Turns in one plane each, and the order they were made in; the first pair answered:
turn X:
[ 0.61 -0.03  0.57 -0.34 -2.13  0.15 -0.16 -1.81  0.38 -0.27  0.29 -1.30
  1.87 -0.51 -0.04  0.05  1.84 -0.42  0.02 -0.09 -1.41 -0.35  0.78  0.06
  1.49  2.01 -1.84  0.39 -0.25  1.03  1.06 -0.63  2.80] -> [ 0.16  1.19 -0.24 -0.20 -1.84  0.37 -0.09 -1.56  1.01 -0.77  0.02 -1.27
  1.49 -1.01  0.25  1.36  1.06 -0.87 -0.11 -0.36 -0.61 -1.07  0.77  0.89
 -0.10  2.50 -1.40  0.48 -1.59  0.81  0.02 -1.37  2.52]
[ 4.14  3.57  1.89  0.01  0.52  0.36 -1.85 -2.90  1.35 -0.15 -0.13  1.04
 -0.71 -1.59 -1.28 -0.62  0.26  0.51  0.84 -1.85 -0.20 -0.17  2.89 -1.54
  0.87 -3.74 -0.99  1.48 -0.64  0.72  0.51  1.28  3.51] -> [ 4.04  3.79  1.64  0.00  0.29  0.43 -1.76 -2.92  1.56 -0.25 -0.05  0.99
 -0.43 -1.68 -1.18 -0.30  0.35  0.65  0.77 -1.96 -0.02 -0.30  2.87 -1.35
  0.69 -3.41 -1.14  1.34 -1.05  0.61  0.48  1.27  4.06]
[ 0.27  2.07  1.42  1.29 -0.66  0.17 -2.56 -0.65 -0.30 -0.16  0.05 -3.46
  1.35  0.91  1.01  0.16  1.36  1.04  2.56 -0.20  0.02 -0.91  0.03  0.59
 -0.80 -1.17  0.36 -3.22 -0.33 -2.13 -0.67  0.18  0.56] -> [ 0.09  2.36  1.16  1.37 -0.33  0.14 -2.52 -0.59 -0.03 -0.29 -0.03 -3.26
  0.99  0.74  1.10  0.49  0.91  0.79  2.56 -0.28  0.39 -1.11 -0.01  0.75
 -1.40 -1.31  0.62 -2.97 -0.62 -2.02 -1.22 -0.12  0.12]
turn P:
[-0.65 -1.41  1.47  0.93  0.61 -0.92 -0.19  2.21 -3.43  1.48 -0.71  2.44
 -1.31  0.42 -0.01 -0.06 -0.46 -0.15  1.33  0.56  1.50  0.39 -1.93  1.23
 -0.93 -0.32  1.53 -2.37  2.58 -1.86  0.94  1.11 -2.72] -> [ 0.78 -0.30  0.24  0.73 -1.38 -0.65  0.55  1.02 -2.40  1.62 -0.51  3.78
 -0.57  0.06 -1.84  1.69 -0.31  1.70  0.71  0.76  1.68 -0.65 -2.31  1.82
  1.02 -1.66  0.66 -2.62 -0.59 -2.85 -0.37  1.91  0.78]
[ 3.34  0.97  1.48  0.07 -0.89  0.14  1.14 -0.22  3.16 -0.82  1.29 -0.22
 -2.35  0.25 -2.81  0.01 -0.21  0.62 -0.45 -1.33  1.95 -1.74 -0.13 -0.91
  1.37 -3.92 -1.87  1.72 -2.17  0.37 -1.86  1.06  0.59] -> [ 1.90  2.61  0.88  0.26 -0.01  0.46  0.47 -0.23  3.77 -2.10  0.75 -2.27
 -2.21 -0.86 -0.80  0.88 -0.92 -1.54 -0.41 -2.52  2.21 -2.43  0.60  0.27
 -1.21 -1.06 -2.10  2.22 -1.99  1.34 -1.68 -0.98 -0.52]
[ 0.68  1.13 -2.32  1.05  0.88  1.03  1.34 -0.24 -0.78 -0.65 -1.12  2.24
 -0.77 -1.56 -0.08 -0.06  1.67 -2.32 -1.11 -0.30 -1.73 -1.15 -0.42 -0.15
 -1.89 -0.80 -0.12 -0.39 -1.94 -0.44 -0.64  1.57  0.80] -> [-0.12  0.84 -1.92  1.22  1.64  0.98  1.04  0.23 -1.18 -0.81 -1.28  1.53
 -1.01 -1.48  0.80 -0.63  1.46 -3.07 -0.86 -0.45 -1.86 -0.83 -0.16 -0.29
 -2.85 -0.16  0.21 -0.25 -0.78  0.10 -0.13  1.15 -0.51]
turn W:
[ 1.16 -0.79  0.20  0.29  0.69 -0.09 -0.52 -2.54 -0.24 -1.10  3.05  0.09
 -1.27  0.04  2.02 -0.12 -0.02  0.90 -1.01 -3.79 -0.94 -0.44  2.44 -1.13
  1.28 -0.25  1.16  2.79  1.51  1.79 -2.70  1.68 -2.46] -> [ 0.78 -0.58  0.07  0.34 -0.25  0.20 -0.74 -2.95 -0.22 -1.36  3.05 -0.88
  0.05 -0.30  2.77  0.01  0.60  0.66 -0.92 -4.04 -1.63 -0.76  2.56 -0.70
  1.59  1.62  0.36  2.41  1.82  2.04 -1.49  1.42 -1.04]
[-0.64 -2.07  0.12  0.36  0.83 -0.98 -0.05  1.77 -2.04 -0.06  1.14 -0.75
 -0.25  0.31  0.84 -1.28 -0.29 -0.49  0.10  0.68  0.33  0.09 -0.08 -0.13
 -0.74 -1.50  2.07 -0.47  0.64  0.28  0.60  0.48 -1.82] -> [ 0.15 -0.73 -1.00  0.08  1.39 -0.91 -0.53  0.74 -0.89 -0.82  0.98 -1.01
 -1.27 -0.68 -0.06 -0.65 -0.86 -0.83 -0.40 -0.50  0.57 -0.35  0.60  0.15
 -0.60 -2.75  1.48  0.91 -0.61  0.71 -1.04 -0.47 -2.04]
[-0.32 -0.01 -0.25  0.19 -1.37 -0.23 -1.46 -1.47 -0.14 -0.18 -0.27 -1.36
  0.71 -0.33  0.30 -1.16  0.85 -0.46  0.05 -0.33 -1.26  0.33  0.62  0.09
  2.40  1.33 -1.97  0.42  1.10  0.51  1.42  0.06  2.14] -> [-0.66 -1.70  0.78  0.35 -0.83 -0.52 -0.78  0.04 -1.38  0.84 -0.16 -0.19
  0.23  1.16  0.38 -1.96  0.75  0.20  0.64  0.99 -0.89  1.11 -0.13 -0.74
  1.90  0.64 -0.40 -0.71  2.17 -0.22  1.85  1.30  0.80]
[-0.22 -0.37 -0.03 -0.51 -0.10 -0.97 -1.13  1.73 -0.77  1.44  1.17 -1.76
  1.49 -1.22  4.08  2.64 -0.81 -1.88  2.75  1.00  0.13 -0.48 -2.06  1.24
  0.02  1.96  0.69 -0.71  0.37 -0.02  1.52  0.41  0.37] -> [-0.03 -1.19  0.29 -0.56  1.07 -1.42 -0.69  2.75 -1.03  2.03  1.08 -0.43
 -0.17 -0.32  3.26  2.14 -1.47 -1.45  2.99  1.65  0.93  0.00 -2.42  0.53
 -0.51 -0.20  1.92 -0.73  0.47 -0.56  0.50  1.08 -1.52]
turn V:
[ 0.94 -1.11  1.07  0.38 -1.13 -0.23 -1.29 -1.23  0.57  0.95  0.65  1.02
 -0.62  0.99 -1.80 -1.04 -0.38  0.33 -1.06 -0.08 -0.47  0.05 -0.13 -0.23
  1.36 -2.74  0.48  0.21  0.91 -0.30  1.49  0.41 -1.01] -> [ 0.57  1.32 -0.65  0.35 -1.25  0.37 -1.27 -1.80  1.83 -0.17  0.22  0.52
 -0.53 -0.41 -1.42  1.22 -1.26 -0.40 -1.59 -1.06  0.25 -1.24  0.30  1.25
 -0.20 -1.52 -0.02  0.80 -1.56 -0.25  0.09 -1.07 -0.08]
[-1.27 -0.19  0.22  0.28  0.38  0.02  0.01  0.79 -0.63  0.44 -0.48  0.79
 -0.16  0.87  1.18  0.21 -0.49 -0.08  0.25  0.89  0.97  0.68 -0.45  0.05
 -1.24  0.33  1.12 -0.82  0.26 -0.38 -0.13  0.44 -0.56] -> [-0.90 -0.15  0.14  0.11  0.85 -0.12  0.05  0.66 -0.39  0.36 -0.42  1.11
 -0.65  0.83  0.67  0.09 -0.63  0.02  0.09  0.79  1.10  0.69 -0.37 -0.11
 -1.12 -0.59  1.21 -0.52  0.12 -0.35 -0.65  0.37 -0.99]
[-1.12  0.56  0.18  0.90 -0.40 -0.62 -1.14  0.65  1.39 -2.06  1.42 -0.42
  1.01  0.08 -0.15  1.59 -1.38 -0.12 -1.03 -0.42  0.22  1.12 -0.56  0.39
  0.02 -0.21 -1.18  1.14  0.20 -0.52 -1.66  0.35  0.41] -> [-1.54 -0.13  0.80  1.03 -0.87 -0.66 -1.03  0.94  0.71 -1.58  1.51 -0.59
  1.91  0.53  0.42  0.93 -0.75 -0.17 -0.72  0.00 -0.28  1.55 -0.83  0.27
  0.22  0.77 -1.11  0.38  1.20 -0.57 -0.35  0.67  0.80]

Each pair is two turns apart.
[ 0.51 -2.86  2.02 -1.04  1.23  0.59 -0.66  0.36 -0.18 -0.11  0.28 -0.45
 -1.14 -0.60  0.38 -2.75  0.51  0.03  1.62 -1.82 -0.02  0.19 -0.70 -0.13
  1.78 -0.50  1.19  0.20  1.81  1.30  0.12  0.14 -2.08] -> [ 1.21 -0.27 -0.18 -1.14 -0.91  1.25 -0.05 -1.09  1.47 -0.85  0.23  0.11
 -0.08 -1.95 -0.63  0.59  0.18  1.01  0.78 -2.31  0.72 -1.79 -0.85  1.61
  2.28 -0.15 -0.01 -0.05 -2.81  0.43 -1.66 -0.25  2.02] => P, V
[-1.19  1.07 -0.08  0.05 -1.25  0.41 -0.55 -0.35 -0.02 -0.51  0.07 -1.52
  1.88 -0.86  1.77  0.89  0.62 -0.88  0.12  0.22 -0.36  0.36 -0.10  1.53
 -0.51  2.51 -0.28 -0.71  0.79  0.36  1.41 -1.34  1.28] -> [-0.66 -0.27  0.52  0.11  1.27 -0.25  0.04  1.55 -0.65  0.36  0.04  1.00
 -1.20  0.69  0.19  0.07 -0.70  0.02  0.26  1.40  1.20  1.30 -0.79  0.22
 -1.42 -1.81  1.98 -0.42  0.85 -0.64 -0.74 -0.19 -2.49] => W, W
[-1.33  1.00  0.51  0.94  0.09  1.26 -1.57  0.63 -1.67 -0.63  0.55  0.26
  2.06 -0.34 -0.01 -0.34  0.30 -0.94 -0.95 -1.31 -0.85 -0.49  1.58  0.57
  0.24 -0.40 -1.04  0.66  1.41  0.66  0.51  0.63 -1.31] -> [-1.28  0.61  0.71  0.96  0.67  0.98 -1.45  1.10 -1.96 -0.38  0.55  0.95
  1.45  0.10 -0.33 -0.65 -0.02 -0.67 -0.85 -0.95 -0.50 -0.27  1.31  0.19
  0.13 -1.34 -0.36  0.65  1.39  0.41  0.08  1.00 -2.19] => W, W
[-1.18 -1.78 -1.90 -0.08  0.39  0.02 -1.20  0.50 -0.12  1.04 -0.24  0.26
 -0.76 -0.59  0.85 -2.36  0.95 -0.40  0.44  0.42 -2.31  2.52 -1.74 -2.01
 -0.79 -0.97 -0.98  0.15  2.80  1.42  0.76  1.40 -2.04] -> [ 0.41 -0.75 -3.03 -0.39 -1.46  0.22 -0.65 -0.87  0.89  1.06  0.11  1.44
 -0.31 -0.97 -1.10 -0.93  1.20  1.27 -0.22  0.49 -2.24  1.54 -1.96 -1.51
  1.27 -2.55 -2.12  0.13 -0.13  0.47 -0.58  2.13  1.13] => P, W
[ 3.12 -0.42 -1.54 -0.15 -0.94 -3.19  0.30 -1.93 -1.25 -0.32 -0.05 -4.22
 -0.29 -1.17 -0.52 -2.41  1.91 -2.81 -2.79 -1.18 -0.75 -0.50  1.82 -1.48
  1.23  0.40 -1.95  2.09 -0.05 -0.71  0.10 -1.95  2.25] -> [ 2.97 -0.55 -1.25 -0.17 -0.14 -3.31  0.10 -1.63 -1.32 -0.40 -0.18 -4.36
 -0.77 -1.18 -0.25 -2.90  1.62 -3.33 -2.76 -1.32 -0.62 -0.25  1.97 -1.72
  0.72  0.29 -1.66  2.36  0.57 -0.42  0.10 -2.18  1.10] => P, V
[-0.43 -1.49  0.98  0.42  1.96 -0.20 -1.53 -0.11 -0.50  0.26 -0.25  1.65
 -0.57  1.29  0.67 -1.90  0.39  0.65  1.81 -0.13 -0.78  0.30 -1.20 -2.16
 -0.59 -2.39  0.93  2.20  1.72  1.04 -1.20  0.57 -1.35] -> [ 0.36  0.07 -0.25  0.13  1.63  0.12 -1.92 -1.69  0.88 -0.67 -0.22  0.98
 -0.67 -0.13 -0.12 -0.93  0.31  0.40  1.21 -1.45 -0.99 -0.63 -0.50 -1.54
  0.10 -2.82 -0.49  3.47  0.08  1.51 -2.32 -0.32 -0.22] => W, P
[-0.04 -0.05 -0.04 -1.24 -0.28 -0.48 -0.79  0.97  0.49 -1.22  0.77 -0.74
  0.71 -0.88  0.50  0.76  0.23 -0.40  1.07  0.55 -0.28  0.39  1.77  0.30
 -2.41  0.72  0.38 -0.56  1.12  0.24  0.13 -0.56 -0.57] -> [ 0.21 -0.65  0.32 -1.28 -0.03 -0.70 -0.69  1.22  0.09 -0.91  0.80 -0.41
  0.50 -0.40  0.28  0.29  0.29 -0.20  1.17  0.82 -0.31  0.73  1.64 -0.13
 -2.23  0.11  0.50 -0.51  1.60  0.17  0.26 -0.11 -1.11] => W, X
[ 0.60  0.11  1.07 -0.09  0.67 -0.71  1.37  0.51  0.42  0.14  0.30 -0.67
 -0.44 -0.26  0.51  0.48 -0.36 -1.27 -0.94  2.23  2.09 -2.11 -0.49  1.49
 -1.21 -0.95  0.25 -1.09  0.62 -1.98 -1.45  0.70 -1.90] -> [ 1.38 -0.05  0.95 -0.28 -0.03 -0.78  1.55 -0.03  0.53  0.43  0.49 -0.21
 -0.25 -0.20 -0.44  0.38  0.04 -0.40 -1.15  2.31  1.83 -2.06 -0.66  1.20
  0.17 -1.94 -0.28 -1.06  0.19 -2.20 -1.66  1.35 -0.81] => X, P
[ 1.33  0.48 -0.99 -0.09 -1.42  0.11  0.14 -1.65  1.13 -0.22  0.41  0.29
  0.57 -0.06 -2.03  0.15  0.78  0.68 -1.11 -0.01 -0.04 -0.70  0.25 -0.02
  2.47 -1.55 -0.93  1.16 -1.87 -0.40 -1.82  0.26  2.25] -> [-0.75 -0.74  0.71  0.33  1.43 -0.22 -0.76  0.04 -0.16 -0.55 -0.09 -1.68
 -0.45  0.21  0.74 -2.10  0.27 -1.98 -0.13 -0.60 -0.14  0.59  0.83 -0.58
 -0.62  0.65  0.58  1.55  2.50  1.08  0.05 -1.07 -2.76] => P, P
